In the rows, zero is written as 128.
Each row of X is roughly a mix of the hidden directions of one of 4 groups.
X (100 x 10):
[[109  89 116  77 146 135 138 119 105 124]
 [111 149 121  97 120  95  88 103 103 131]
 [128  96 116 130  88 106  98 143 150  98]
 [159 149 130 121 182 143 115  98 138 121]
 [ 85 106 125 115 132 136 111 124 137  75]
 [ 99 134 102 100 110  91 103 106 107 115]
 [158 145 153 144 131 102 123 115 181 134]
 [145 111 135 119 162  95 113 113 174 141]
 [114 124  93 160 143  95 112 149  99 107]
 [110 111 133  92 107 146 112  82 146 109]
 [149 130 143 149 130  94 100 120 179 120]
 [ 94 124 113 166 137  81 142 143 141 122]
 [134 104 129  88 125  90 135 158 145 158]
 [120  87 137 116 156 153 151 160 137 155]
 [112 176 104 100 140 124 146 122 124  92]
 [133 121 146  95  77 163 130 132 107 133]
 [126 126 123 111 118 109  67 113 146 101]
 [129 115 141  87 176 119 119 100 147 139]
 [123 134 147 123 191 132 143 106 152 122]
 [124 100 114 144 159  93  95 118 160 117]
 [147 139 155 137 170 131 174 118 107 121]
 [127 121 137 147 109 171 123 118  90  89]
 [132 134 108 124 174  97 148 152 126 163]
 [108 103  99 103 158 123 132 142  83 133]
 [161 155 141 143 129 113 155 123 101 171]
 [ 88 133 126 108 117  96 127 110  86 107]
 [118 145  98 112 116  83 113  94 104 122]
 [111  95 116 135 183 127 136 117 104 108]
 [103  93 100  96 136 130 106 145  92 123]
 [146 124 162 130 168 135 159 123  97 102]
 [134  93 140 146 128 171 118 105  90 117]
 [146 105 133 138 150 102 125 139 147 184]
 [125 137 144 170  94 149 111 116 152  95]
 [115 183 117 164 134 122 123 117 158 121]
 [125 139 110 149 183 120 131 106 138 163]
 [154  98 125 152 112 149 143 163 166 132]
 [100 102 149 141 141 158 155 144 135  88]
 [137 134 129 153 128  94 136 182 137 157]
 [119 136  90 124 113  99 109 133 161 168]
 [127 148 113 107 147  83 141 151 157 155]
 [110 146 164 157 130 162 163 131 137 106]
 [ 98 123 109 120 136 101 146 184 123 134]
 [114  88 109 124  92 139 130 168 152 126]
 [100 116 129  86 105 127 113  97 164 117]
 [127 164 117 119  86 138 145 153  95 149]
 [168 153 151 153 158 144 152 121 130 153]
 [135 138 152  99  89 163 132 117 156 150]
 [ 86 107 126 116 144 155 119 128 146  84]
 [104 151 150 125 168 112 146  94 149 107]
 [128 165 159 125 160 118 121  94  95 127]
 [ 90 151 162 144 129 128 162 112 140  99]
 [129 104 120  70 143 140 140 107 102 115]
 [139 140 137 139 132 134 179 139 100 170]
 [110 112 114 136  93 135  82 122 165 120]
 [135  79 131  79 135 136 134 119 102 132]
 [122  93 106 124  95 120 100 146 160 101]
 [111 137 126 143 111 163 147 138  77 105]
 [108  94 114 132 178 133 136 120  98 107]
 [121 111 104 102 107  76 101 120 124 141]
 [115 132 107 186 130  93 130 148 137 120]
 [129 133 117 168 166 157 134 114  90 123]
 [118 172 117 174 148 141 122 101 139 121]
 [143 131 106 135 186 153 155 147 127 134]
 [120 112  86 143 101  89 122 158 115 140]
 [118 145 134 140 187 136 161 120 144 115]
 [163  98 107 103 149 131  96 136 128 160]
 [139  77 133  81 137 125 128 115 122 152]
 [135 115 115 131 168 104 146 162 113 166]
 [133 158 129 195 140 132 121 130 134 140]
 [108 124 114 175  94 116 143 165 120 125]
 [124 140 107 146 187  97 133 118 145 122]
 [116 137 175 128 130 174 158 122 135 114]
 [119 136  99 149 177  88 135 127 142 125]
 [136 156 114 126 137 114 160 118 152 180]
 [120 137 109 152 184  96 138 124 146 122]
 [120 107 101  98 121  99  87 141 148 150]
 [105 128 162 119 176 126 145 104 156 121]
 [168 141 116 137  97  89 122 127 121 163]
 [125 137 144 128 143 113  86  98 134  80]
 [139  97 131 155 105 140 169 166 137 130]
 [149 137 163  86 103 152 138 122 148 151]
 [ 91 129 126 114 129 139 187 149 116 124]
 [136 107 135 150 137  98  85 125 160  98]
 [170 123 154 159 142 155 133 144 161 132]
 [108 158 119 183 147 142 117 106 142 127]
 [ 93 144 110 103 123  98 130 104  86 127]
 [135 124 111  86 123  94 105 146 142 165]
 [145 133 125 141 133 150 175 148 123 174]
 [168  98 119 111 142 150  96 140 128 159]
 [116 173 111 166 144 109 140 161 134 129]
 [128 155 138 130 170 156 165 116 111 153]
 [148 119 117 146 176 102  94 117 152 137]
 [111 134 112 185 106 100 131 151 128 118]
 [159 131 121 138 145 166 143 145 159 166]
 [126 143 137 127 153 118  92  90 135  84]
 [104 116  95 106 143 136 144 142  78 141]
 [117 106 128 162 177 131 140  98 138 107]
 [150 110 143  69 100 116 125 118 142 127]
 [163 110 132 111 142 103 145 166 108 159]
 [116 137 118 110 102 150 138 154  72 126]]

Each list below has one row that fits no group; the rest each fit one group, if only roughly. Name that row.
  j_101: [ 76 123 103  90 129 116 139 143 136 107]
  j_871: [ 94 150 129  98 163 134 113  96 105 116]
  j_15: [139 124 144 180 100 130 119 169 120 132]
  j_34: [115 156 126 114 181 162 131 105 122 138]
  j_236: [163 153 164 154 126 107 150 122  99 139]
  j_565: [152 133 148  91  88 133 116  99 147 107]
  j_717: [111  99 112 117 135  75 103 122 146 146]
  j_582: [102 142 157 113 157 120 106 101 112  89]
  j_482: [120 110 137 155  95 145  88 126 143  92]
  j_22: [167 109 150 119 149 163  99 119 147 148]
  j_12: [102 137  72 121 156  95 127 125 128 128]
	j_12
  j_617: [115 108 167 126  76 152 130 148 126 128]
  j_505: [120 146 141 174 127 159 164 105 144 123]
  j_608: [149 145 160 148 143 134 172 133 101 153]
  j_149: [140 141  90  92 134  90 107 102 117 129]
  j_56: [141 134  97 156 161  86 100 118 137 128]
  j_438: [117 139 134  82  87 126 121 114 151  99]
  j_220: [107 135 138 149  99 155 104  93 152 102]
  j_60: [139 138 120 175 134  92  91 117 146 118]
  j_781: [139 121 100 115 122 133  84 135 176 145]
  j_85: [115 111 131 140 151 180 154 147 155 120]
  j_772: [121 176 114 158 148  98 111 126 148 112]
  j_430: [162 109 160 127 130 160  87 118 143 141]
  j_168: [126 106 126 103 126 129  98 111 183 149]
  j_701: [131  98 157 125  71 130 113 143 137 114]
  j_275: [111  96 141 148 111 137 176 158 119 116]
	j_772
  j_326: [146 113 125 136 130 161  97 143 181 126]
  j_840: [150 156 135 128 148 153 147 123  74 137]
  j_843: [ 91  91 106  94 157 132 138 136 109 135]
  j_728: [129 152 161 140 146 121 165 117  84 139]
  j_390: [ 89 101 114 134 145 163 130 125  91 109]
  j_862: [136 134 142  99 186 140 134 100 144 126]
  j_800: [ 99 123  90  91 133 144  93 123 152 127]
  j_425: [112 155 102 108 163 101 135 114 162 148]
  j_439: [128 114 105  87 126  99  97 160 108 142]
  j_669: [104 109 137 181 121 129 149 164 141 129]
  j_145: [130 122 136 194 127 144 122 149 105 131]
  j_191: [154 138 158 155  80 146 110 121 132 109]
  j_878: [116 113  93  92 146 111 116 126 144 171]
	j_840
  j_985: [135 124 155 141  83 110 111 157 165 132]
  j_38: [129 103 122 136 188 100 128 122 117 105]
  j_409: [139 123 110  92 142  82 112 153 122 155]
  j_810: [131 119 119 126 170 157 136  91  89 120]
  j_74: [105 143 151 116 157 126  98  98 118  88]
  j_577: [112  99 119 104 133 133 112 106 178 156]
  j_640: [ 80 138 126 116 160 149 163 122 108 118]
  j_550: [154 121 106 140 101 124 160 153 130 173]
  j_684: [ 93  90 109 134 166 122 132 137 124 160]
  j_147: [151  87 138 166 144 156 104 140 142 130]
  j_686: [120 118 120 115  92  85  88 122 123 105]
  j_33: [110 143 102 103  90 145 132 151  95 152]
  j_992: [121 145 172 136 166 155 155 124 107 128]
	j_147
  j_7: [145 107 139  75 123 125  94 111 125 151]
  j_498: [135 151 129 105 135  88 135 126 175 155]
  j_335: [131 107 131 146 189 104 135 111 134 113]
  j_405: [120 154 110 174 162 136 142 145  99 128]
  j_890: [110 187 111 134 119 125 131 110 149 100]
  j_903: [123 133 152 138 141 151 181 137  97 149]
  j_848: [140 151  92 126 175  97 117 107 134 120]
  j_619: [160 124 142 170 139 157 132 131  87 134]
  j_318: [148 114  89 119  88 106 106 140 149 150]
  j_221: [134 121 136 193 145 133 119 138 114 155]
  j_725: [118 146 135 126 161 127 121  77 127 167]
  j_726: [177 124 152 148  96 104 108 143 136 139]
	j_725
  j_591: [138 130 112 134 169 138 152 143  75 125]
  j_674: [134 107 135 161 127 154 135 154  77 114]
  j_116: [141 137 115 130 147 162 163 144 135 176]
  j_371: [154 115 157  99  80 131 116 108 145 119]
  j_114: [124 129 127 135 162 178 166 140 142 144]
  j_780: [144 112 129 142  79  84 130 145 107 131]
  j_217: [130 108 130 101  88 139  82 151 120 112]
  j_836: [142 157 148 130 121 147 168 140  82 122]
  j_806: [158 163 103 166 150 117 106 113 129 111]
  j_703: [103 107 104 148  85 137  94 145 109 130]
  j_865: [133 151 153 169 124 158 162 106 130 109]
  j_822: [ 85 126  92  96 149 154 113 125 142 127]
  j_930: [ 99 114 119  71 111 110 126 124 152 113]
	j_703
  j_828: [168 139 132 102 121  90 134 159 138 156]
  j_153: [164 117 148 167 126 161 119 113  96 125]
  j_724: [163 126 137 105 127  93 138 157 144 167]
  j_569: [116 131  81 126 127 113 113 127  79 152]
  j_733: [ 94 114 122 157 132 167 125 121  93 101]
  j_918: [ 98 146 111 121  96 126 175 143 102 120]
  j_587: [140 163 125 174 105 151 137 138 110 101]
  j_450: [100  73 120 105 144 127 139 147 109 146]
  j_792: [ 98 164 104 119 157 102 134 122 163 133]
  j_313: [ 94 130 160 136 133 125 153 117  90  93]
  j_94: [140  98 105 116 178 131 142 154 131 154]
	j_569
  j_632: [123  99 150 110  96 149 102  89 143 113]
  j_904: [140 175 132 158 125 108 120 122 171 140]
  j_740: [135  98 114 106 181 141 140 149 130 151]
  j_138: [109 150  87 174 112 122 130 121 150 145]
  j_595: [111  98 107 139 122 113  76 130 151 105]
  j_378: [113 143 137 130 140 129 174 129  78 149]
  j_4: [139 106  98 125 112 134  93 144 177 122]
  j_360: [172 111 123 148  93 107 135 152 146 149]
  j_959: [143 123 110 132  78 145 137 143 100 163]
  j_332: [140  92 127 110 166 131 125  90 124 161]
  j_239: [109 138 176 146 100 161 148 125 133 110]
	j_959
  j_66: [121 112  87 144 159  82 120 140 140 140]
  j_88: [146 119 168 151 149 159 111 140 157 103]
  j_199: [138 153 172 149 144 152 141 101 100 115]
  j_940: [158 105 150 164 104 126 153 162 141 122]
  j_6: [ 80 118 100 142 171 138 142 135 112 133]
  j_375: [116 122 125 126 120  85 124 164 161 164]
  j_888: [152 116 148  99 179 108 151 126 127 144]
  j_423: [148 166 131 106  94 119 142 159 104 150]
  j_683: [144 104 147  87 155 114 118 155  99 112]
  j_457: [118  84 127 120 165 121 113 138  97  98]
	j_199
  j_109: [138 108  97 114 117 134  89 139 176 131]
  j_854: [142 145 126 105 187 154 142 109 133 129]
  j_413: [122 162 170 147 106 136 169 121 118 132]
  j_532: [116 117 118 100 156 103 121 108 171 159]
  j_196: [140  97 129  92 129 118 148 168  93 132]
  j_766: [119 106 130 106  84 141  83 142 132 109]
  j_164: [ 69 121 101 115 143 139 128 103 141 113]
  j_769: [150 174 136 171 118 145 128 123 116 102]
  j_84: [ 95 142 126 117 158 148 172 119  98 140]
  j_527: [175 163 143 151 112 108 131 145 146 145]
  j_420: [115 131 140 178 167 138 153 142 148 119]
  j_491: [154 161 138 158 120 156 134 137  93  99]
  j_488: [178 154 160 153 128 109 141 119 114 143]
	j_413
  j_679: [137 120 124 173 163 123 140 159 110 158]
  j_971: [118  95 119  95 116 117  79 149 120 114]
  j_861: [142  95 115 101 171 122 140 120 108 160]
  j_462: [ 92 102 117  80 130 142 128 101 125 107]
  j_915: [151 105  88 112 162 135 129 155 122 157]
  j_547: [116  91 124  91 115  87 104 125 136 146]
  j_288: [132  99 149 107  80 111 121 162 141 132]
  j_276: [109 101 116  98 156 102 129 125 155 166]
  j_931: [108 138 123 156  78 156 111 134 117 101]
  j_896: [168 130 163 165 112 108 147 140 112 141]
  j_552: [130 132 122 140 177 166 145 123 103 156]
	j_552
  j_804: [116  78 124  94 146 117 132 147 132 161]
  j_158: [121 111 142  78 104 141 125 140 161 102]
  j_230: [116 111 135  72 101 108 126 132 158 137]
  j_198: [111 147 127 158 103 120 133 179 114 101]
  j_883: [122 158 130 169  92 140 136 107 163 131]
  j_79: [158 132 107 119 104 111  83 126 161 146]
  j_914: [140 172 137 150  99 120 145 125 167 149]
  j_603: [141 117 132 138  83  79 103 132 120 112]
  j_359: [ 96 121 135 122 176  93 144 114 153 127]
  j_367: [139 116 126 135  86  79  96 125 122 113]
	j_158
  j_435: [128  91 104 113 173 127 139 153 136 155]
  j_477: [115 124 108  68 155 115 138 105 136 132]
  j_328: [103 161 100 105 166 105 138 115 148 134]
  j_642: [125 161 128 108  87 156 154 139 114 155]
  j_396: [145 116 126 132  81  81  99 133 125 120]
  j_929: [112 109  97 106 119 140  91 135 170 109]
  j_968: [121 100 129  96 148 132 119 103 172 159]
  j_812: [124 145 104 106  76 123 144 134  92 119]
  j_869: [140 111 113 112 181 115 137 118 106 163]
  j_18: [145 132 122  83 144  87 141 134 148 156]
  j_670: [123 108 149  76  91 138 148 121 132 112]
  j_470: [108 137 124 133 124 102 111 119 188 153]
  j_81: [116 144 101 104 108  93 121 109  88 150]
	j_670
